Each path below is one point turned by a fixed rotation once a step. After each direction that follows a path, write how fast that rotation turns it, in degrees a step (0 if it stays still).
Each turn is a multiple of 5 degrees from 10 to 175, or 0.
Each row of a path follows its step; steps can be skipped.
Path 1:
step 0: [ 10 -24  27   8  11  -3   8   1  10  -5  28  15  11 -23  36  -1 -11 -25
 -15 -14 -42  42  10  10  -3 -27 -24  12 -13   0]
step 1: [ -9 -43 -21  24 -16 -11  -8 -50 -47   3  -3 -26  20 -24  11  -8  -9   0
   8 -20  11   1   0   5   4   3  11 -19  -2 -10]
step 2: [-30 -20 -12  18   4  31 -12  -8 -11  -2  18   5  -1  26 -10  20  17 -11
  36   3 -37  11  14  -2 -40  10 -14  36  10   7]
step 4: [ -6  12 -23 -12  24  -9  19  15  -2  13  54  34  18   4  25  14 -20 -17
   8   8   4  12  30   4   9  -3 -17  17 -21 -23]
step 5: [ 20  -8   0  14  12 -12  40 -24 -33   0 -20 -22  43 -11   7  20  21  10
 -29  -7  -8  -1  -6   7  -4 -14 -27 -14 -15 -22]
step 6: [-35 -25   0  -9 -10   5   1  -6  10   0  15 -22  19   3  13  45   8   9
  18  -5  -3  19  48  16 -22  17  18 -18 -10  15]
step 7: [ 23 -12 -13   3 -36  18   5   4 -21  26 -10  17  15 -12 -25   8  51  30
   7   7  -4  18  -6   7   4  17  13  30  28 -11]
step 8: [ -2   4 -14 -19   0 -38  27  10  -4  -3  35   5 -21  19  26 -11  14  17
  16  -2   9  29  28 -19  -2 -28   9  30   1  27]
step 9: [  1 -16 -20  16 -34  -8  22  11   0  10   1  20  52  -9   2 -19  -9  16
  -8  14  -4  -2 -21  15  12 -40 -25   2 -34  -2]
step 10: [-16   4   8  17  -6  -1  -2 -24  -1  11 -13  -7  13 -33  31  21   2 -17
   8  -8  14  10  49 -32 -43 -33 -17 -10  -3  11]
step 11: [ 19 -46  -1  14 -43  12 -28  -7 -21  12  22   6   4   1 -14  26  -5  14
 -35   6 -31  -4  -3   0 -28  -4  27   2   1  -5]
Speeds:
[ -3 -11  -4   1  -3   4  -6   7  -7   1  11   4  -4  11   2  10 -13   3
   0  19   9   2  -2   6   5   2  -7  -9   3  10]	155
[ 16   0  11   6   8   6   3   4  -1   3  -6  -9  -5  -7   5   1   5   2
   5   5   2   7  -2  -5  -5   2 -23   8   5   8]	145
[ -1   4   4  -8 -16  -6   3   5   2  -3 -12   7   3  -6  12  -5  10  10
   4   9  -3   9   2   4   5  -6   6  -5   2  16]	35
[ -7   3   5  -1   2  -8 -18  14 -10   1  -2  -6   7   5  -2  -4   4   5
   1   1   2  18  -3  -9  -3   1  -1  -3  -9 -13]	0
[  0 -12  10   0  -1  -4   2   6  20   8   6  -9   6  -5  -8  -3  -8   2
   6  -8   5   6  -7  14   1   0   3  -2  -9   6]	125
Path 2:
step 0: [ 37 -14 -45   9 -26 -27   8   6   7  18  25 -10 -25 -13  29  -7 -19  17
  14 -21   1  -7 -12   0  -8 -42 -14 -14 -15 -32]
step 1: [  0  59   4 -18   6  19 -14  15 -15  42   2  21 -36  12  11  11   3  36
 -10 -22  10  12   1  18  16  -2 -12 -13   8 -33]
step 2: [ -2  13  25 -17 -24  10 -10 -16 -32 -36   5 -29  -9  25  69  -7   7  10
  -5 -22 -11 -13 -11   1  -3  18   6  -4 -18 -16]
step 3: [-36  20  -5  -1   3 -11   5  17  12 -16 -39 -10 -22  -5  10  33 -10   2
  -9 -22  15 -43  27 -13 -18  17  50 -11  15 -12]
step 4: [-22  -8  -4 -35  15 -23  22  -7 -25 -12 -26   9  -4   0   5  -6  47  19
  -2 -17 -20 -19   1 -16 -10  11 -12  30  36  40]
step 5: [ 25 -41 -13  -5  35 -24  -4 -36  -8   3   2 -19 -38  -2  10  23  -6 -21
  -9  34  12 -20  28  -5  17  20   1  12  21  21]
step 6: [-25 -12 -22 -16  51  38 -37  -4  22   2  16  25  12 -14  -2   8   7   4
  12  11 -10  29  29   4   7   8  13  39   5  21]
step 7: [ 23  -3  21  14 -16  23 -11  17  14 -17  13 -27  13 -31   6  -7   0 -13
  32  32 -14  -5  33  -6 -14  10 -41   3 -24  49]
step 8: [-13   3 -10   8  22  -6  -4  14  37 -22  -8   8 -14 -48 -31 -24 -56   3
  16  22 -22   6 -19  -6   2 -10 -20 -26  -4 -17]
step 10: [  0 -15  28  28   4 -32 -15   7 -19  -2  13 -24  28   2  16   4 -31 -54
   4 -21   9   7 -17  -7  14 -20 -13   5  -4 -47]
step 11: [  3  15  -4  21 -13   0 -22  32  31   0 -35   9  16  25   2  37   4   2
   1 -37  25  36 -31   7  -5 -28   6   4  30   3]
Speeds:
[ 17   4  -4  -3   4  12 -14   5  10   1   6   8   0  12  14   2   2  -6
   0  -2   4   0   5   4  10  -6  -8   4   4   0]	70
[ -3  -8   1   2   3   1  10   6   0   2  -7  10  -9  14  12  10   6   1
  -3   0  -1  -6  -4   1 -14  18  -3   6  -1  -9]	35
[  8 -11  -2 -10   6   2  -8 -11   0  -4  -2   3   9  -2  -8   2   3  -3
 -16  -7  -1  -2  12   0 -14   8   2  -9   9   8]	40
[ -6  -7   0  -6 -10  -3  -9   2   1   7  -1   9   9   5  -2  10 -18   9
   7  10  -6  -8   5  -4   6   1   4  -3  14  -9]	145
